A: 3 groups of rows, each row roughly a mix of its group's hidden directions; one row fits no group:
A (99 x 10):
[[-14  -9   4 -23   0 -13 -15  -2  11  14]
 [  5  -2  -5 -11 -23  13  -9 -23  -5   2]
 [ 23   4  11  19  -2   4  10  14  11  -5]
 [ 20  26  11   4  -4   0  -5  12  -1  10]
 [  1  -4  -4  -2  -7  -6  32   2 -16  11]
 [-12   8  -4  11  16 -11  13  10   6  23]
 [-22  -6  -5   0  -9  15   7 -19  -4 -16]
 [  2   3  20 -20  -4  -7  -6  -7   2  24]
 [  7  16  17   0   2 -14 -25  -9   3   0]
 [-11  19  12  -4 -12  -3  16 -12 -13  10]
 [ 28  -5   5 -13  -4  -3 -13  18   4   4]
 [ -5  12   7  -6 -13  -1  28  -7  -6  15]
 [  3 -11  31  -6 -14   8   6 -10   2   2]
 [ 30   7  -6  14   7  -2  -8   9  -4  13]
 [ 24  21  16   1  -8   1  -3   5  11   0]
 [-10 -10 -11   0  -7  20  27   3  -3  -2]
 [ -9  19  20  -7 -12   8  10 -15   1  10]
 [  4 -16   4  -6  20  26  -4   2  -5  -6]
 [  7 -14  12  -2  -1   5  18  14  19  14]
 [ 12  25 -12  18  -6  -3  -6  10 -12  -1]
 [ 28  -3  12 -10   7  -2  -9   2 -16 -10]
 [  0 -14 -23  17  -3 -16  -8  13   1   3]
 [-22  -4  -8   6  -7   1 -10  -4 -27  -3]
 [  5   9  23  -9  12   9 -20 -10   5   5]
 [ -5  18  19   0   1  -2 -22 -12   0  13]
 [-17 -10  -6   2   0   4  10  -6 -26  16]
 [-24  15   2  22   5  -4   3  10   2  -8]
 [ -5   3   8   1  16 -18   6  25   9   7]
 [-33   0   7  -4   7   0   3  10  13  -7]
 [-10  -8 -25  19   6  -9  -2  11  -5  -8]
 [-20 -10 -11  -9 -18  14  11  -1  10   9]
 [ -1  -6 -13  -4 -27  19  -7 -11   7  -1]
 [ -1  -1   4   0   6  16 -25  -2  19 -14]
 [  7  -1   7  -4  12 -15   1 -28  -9 -12]
 [-26  -8  -5 -10 -16  15   2  -8  10  -3]
 [-22  -1   9   2   1   0   4  21   5 -22]
 [  6   5  21  -3  13   6 -27  -8   1  -1]
 [ -6 -13 -18 -11  13  -5   8   3  25   1]
 [-13  24  16  -1 -16  -1   5 -16  -3   6]
 [  0  -6  13   2  17   9 -14  -6 -27   4]
 [ 13 -21 -18   3   3  -6  15  16   4   6]
 [-16   0 -23   5  11   3   1  -3 -23  -1]
 [-13  -5  -6   2  -7   9   6  29  14   6]
 [-10  -6  20  -8  -8   7   1  -9 -22  15]
 [-11  -9 -11   5   6   2  17  -5 -22  18]
 [  8   6  25 -21   1  10  -4  -6  12  -4]
 [ 22   0   3   5   4 -14  -9 -17  -5 -19]
 [ 17   3  16  14  -4  13   7   0   3 -22]
 [  8 -13  -8   1  -6   5  16   4   4 -30]
 [ 10   4  -8  12   0 -19  19   9  -2  19]
 [-11   1 -26   3  14   8  13  -3 -16   2]
 [  3  -8 -21  -2  18  -9   8   4  22  -3]
 [ -7 -12  -4  -1  10  23   0   1 -11 -24]
 [ 17  -1  13  -9  -5   8  -5   5 -23 -18]
 [ 22  -6   1 -10 -19  10  -4  -7 -16 -10]
 [ 13 -11  -7   5   4 -20   5   9  -7  24]
 [  2  18  15 -13  -4   8  -4 -11 -20  13]
 [ 19  -6   7 -14 -10   7  -3 -13 -20 -13]
 [-10  -5  12   2   0   7   4  -6 -31  13]
 [  3  21   6   1   0  11  -7 -10 -26  -7]
 [ 12   9  -9  -1   6  -5  -8  11  28 -16]
 [-29   1   6   3   4  -5  12  -9  -3 -19]
 [-13   4   0  -2  -5  23  -3  -6   9 -26]
 [  6   7 -22  23   5  -3  12   7 -13   4]
 [  8 -17  11 -16   6   3   6  13  -8 -22]
 [-11   0  11 -21   7   8 -18  -8   4 -19]
 [  5 -14  12  -6  18  27  -4  -2  -6  -5]
 [  3  -5  22  -3 -20  -6 -15   7  17  -3]
 [ 24   1   4 -14   7 -11  -3   2  -3  23]
 [ -4 -21  -6 -15   6 -11  17 -11  14   6]
 [ -6 -13 -20 -11  15  -2  12   1  20   2]
 [  3   7   2  10 -16  15 -13  15  -8 -21]
 [  1   6   0  -6 -16  -2  30   0  11  13]
 [-20 -11   8 -21   6   7  -8 -16  -9  -5]
 [  9 -24   5  10  13  14 -15   2  -5  10]
 [  2  11  22  -3 -16   0  18 -15  -7  -5]
 [  4  -4  14   5  15   3 -28  -6 -15  -4]
 [ -4 -17  -4  -6  -5 -10  13   4  16  24]
 [-15   0 -30   9   8  -2   1   8 -13   2]
 [ 24  15  20  -3   3  -2   6  -1   3  17]
 [ -6  19  25  -3  -9   9  -5 -17   5   3]
 [ 16  14  -9  -5   0   4  30   0  -3   4]
 [ -9 -10   8  -3   4   2   0  23   8 -25]
 [-11  23  19  -2  -4   1 -15 -16  -4   3]
 [ 10  13  19 -16  -3  -1 -18  -8  12 -11]
 [ 28   9  -6  12   3   3  -4   6 -12  17]
 [ 17   3  12   0  14   9  -8   5 -22 -15]
 [-12  21   1  -2   6 -17 -18  -5 -14   7]
 [-14   6 -14   9  -1  -7   8  -5  13  26]
 [  6 -14 -18   4  16  -6 -20  14   7   0]
 [ 11 -11 -14   0   2 -18  18  13  -4  15]
 [ 28   1   4   1 -10   8  -7   8 -18 -12]
 [ 23   5  10  -3 -10   6  -6   8 -23 -11]
 [ -3  -7  -2  -4  -8   6   7 -30 -14 -14]
 [ -1 -17 -14   0   9  13   5   8  -8 -25]
 [ 28   5   8   3  17 -13  -4   4 -13  -2]
 [-17  -5  -5   2  -5   9   7  28  14   1]
 [ 23  12  18  -1 -13   6   8  -2  16  -1]
 [ -2  11   5 -26  15  13 -11  -2   9 -10]]
one row of each group, then the others: which group is each in?
[  3  -9  15 -13   4   8   1  12 -15 -25]	(122)
[  6   7  -3   2 -15 -22  17   2   5  19]	(116)
[ 14  15 -17   6   7  -9  -7   9  19 -12]	(79)

[  3  -8 -18   5  12 -13 -22  13   7   6]	(116)
[ 22  -8   0 -15 -14   7  -6 -17 -11  -4]	(122)
[  4   4  14 -13  -1  -1 -18  -1  20 -20]	(79)
[-13 -20  -8  -6   8  -9  20  -4  18   3]	(122)
[ -4 -21  -6  22 -11 -16   8  -7  -6   3]	(79)
[ 18   4   7   6   4  -5 -17  -8  -7 -25]	(122)
[ 10 -13  -4  -1  -9   0  30   4  -5 -15]	(116)
[ -1  -4   6 -17 -17  17   5  -9 -21  -7]	(122)
[  6  15  21  -4  -1 -12 -10 -13 -10 -17]	(116)
